In the data rows, zero lies at 4.5, halfway between 4 and 5.
Here are some points, each followed by its number:
[5 5 5 7 5 3 5 5 5 5 5 3 3 4 4 5 3 6 5 3 5 5 5 5] 0
[4 5 4 3 5 3 3 4 5 4 4 3 3 3 3 5 3 4 5 3 4 5 4 4] 1
[3 5 2 2 5 2 4 3 5 3 3 3 3 3 3 5 3 3 5 3 3 4 3 3] 2
[7 5 8 6 5 5 7 7 5 7 7 5 5 4 5 5 4 7 5 5 7 5 7 7] 3
[6 5 7 7 5 4 7 7 5 6 6 5 4 4 4 6 4 7 5 4 6 5 6 6] 4
[0 2 0 0 2 9 0 0 2 0 0 9 9 9 9 1 9 0 2 9 0 2 0 0] 5
[0 5 0 0 4 4 0 0 4 0 0 5 4 4 4 4 4 0 5 4 0 4 0 0] 6
[7 5 6 7 5 5 7 7 5 7 7 5 5 4 5 5 5 7 5 5 7 6 7 7] 7
[1 0 0 0 0 8 0 0 0 1 1 8 8 8 8 0 8 0 0 8 1 0 0 1] 8
[7 5 8 8 5 4 7 7 5 7 8 5 5 5 5 5 5 7 5 5 7 5 7 7] 9
[0 2 0 0 2 8 0 0 2 0 0 9 8 8 8 2 8 0 2 8 0 2 0 0] 10
[4 5 4 4 5 3 3 4 5 4 4 3 3 3 3 5 3 4 5 3 4 5 4 4] 11
[7 5 8 6 5 5 8 7 5 7 7 5 5 4 5 5 4 7 5 5 7 5 7 7] 12
[3 0 2 3 0 9 3 2 0 3 3 9 9 9 9 0 9 2 0 9 3 0 3 3] 13
[4 5 4 3 5 3 3 3 5 4 4 3 3 3 3 5 3 4 5 3 4 5 3 4] 14
[6 5 5 5 5 4 6 6 5 6 6 4 4 4 4 5 4 6 5 4 6 5 6 6] 15
[8 5 8 8 5 4 8 7 5 8 8 5 5 5 5 6 5 7 5 5 8 6 7 8] 16
[1 4 2 1 4 5 1 1 4 1 1 5 5 5 5 4 5 1 4 5 1 4 1 1] 17
[8 5 8 8 6 4 8 8 6 8 8 5 5 5 5 6 5 7 5 5 8 6 8 8] 18
[6 5 6 6 5 4 7 7 5 6 6 4 4 4 4 5 4 6 5 4 6 5 7 6] 19
[6 5 7 6 5 4 6 7 5 6 6 5 4 4 4 5 4 6 5 4 6 5 7 7] 20
New points follow, each followed by the number of its nearest point above by angle.
[4 4 3 4 4 6 4 4 3 4 4 7 6 6 6 3 6 4 3 6 4 3 4 4] 13
[5 5 5 7 5 4 5 5 5 5 5 3 3 3 3 5 4 6 4 4 5 5 6 5] 0
[6 5 5 6 5 4 5 5 5 6 6 4 4 4 4 4 4 5 5 4 6 5 5 6] 15
[5 5 5 7 5 4 5 6 5 5 5 3 4 4 4 5 4 6 4 4 5 5 6 5] 0
[6 5 5 6 5 4 6 6 5 6 6 3 4 4 4 5 4 6 5 4 6 5 6 6] 15
[6 5 5 5 5 4 6 6 5 6 6 4 4 4 4 5 4 6 5 4 6 5 6 6] 15
[5 5 5 5 5 3 5 5 5 5 5 3 3 3 3 5 3 5 5 3 5 5 5 5] 0
[5 5 5 4 5 2 5 5 4 5 5 4 3 3 3 5 3 5 5 3 5 5 5 5] 0
[6 5 6 5 5 5 5 6 5 6 6 3 4 4 4 5 3 6 5 4 6 5 5 6] 15
[5 5 4 5 5 4 5 5 5 5 5 4 4 4 4 5 4 5 5 4 4 5 5 5] 0
[1 5 0 1 5 4 1 2 5 1 1 4 4 4 4 4 4 1 5 4 1 5 1 1] 6
[6 5 7 7 5 4 7 6 4 6 6 5 4 4 4 5 4 7 5 4 6 4 6 6] 4
[5 5 6 6 5 4 5 5 4 6 5 3 4 4 4 5 3 6 5 4 6 4 5 5] 0
[5 5 4 5 5 3 5 5 5 5 5 3 4 3 3 5 4 5 5 4 5 5 5 5] 0
[0 5 0 0 5 4 0 0 5 0 0 4 4 4 4 4 4 0 5 4 0 4 0 0] 6
[5 5 6 6 5 3 5 4 5 5 5 3 3 4 3 6 4 5 5 3 5 5 5 5] 0
[5 5 6 6 5 4 5 4 5 6 6 4 4 4 4 6 4 6 5 4 6 5 5 5] 4
[5 5 6 6 5 4 6 5 5 5 5 4 3 4 4 5 3 5 5 4 5 5 5 5] 0
[5 5 5 6 5 3 5 6 5 5 5 3 3 3 3 4 3 5 5 3 5 4 6 5] 0
[4 2 5 4 2 8 5 5 2 4 4 9 8 8 8 2 8 4 2 8 4 2 4 4] 13
[4 5 3 5 5 4 5 4 5 4 4 3 3 3 3 5 3 4 5 3 4 5 4 4] 11
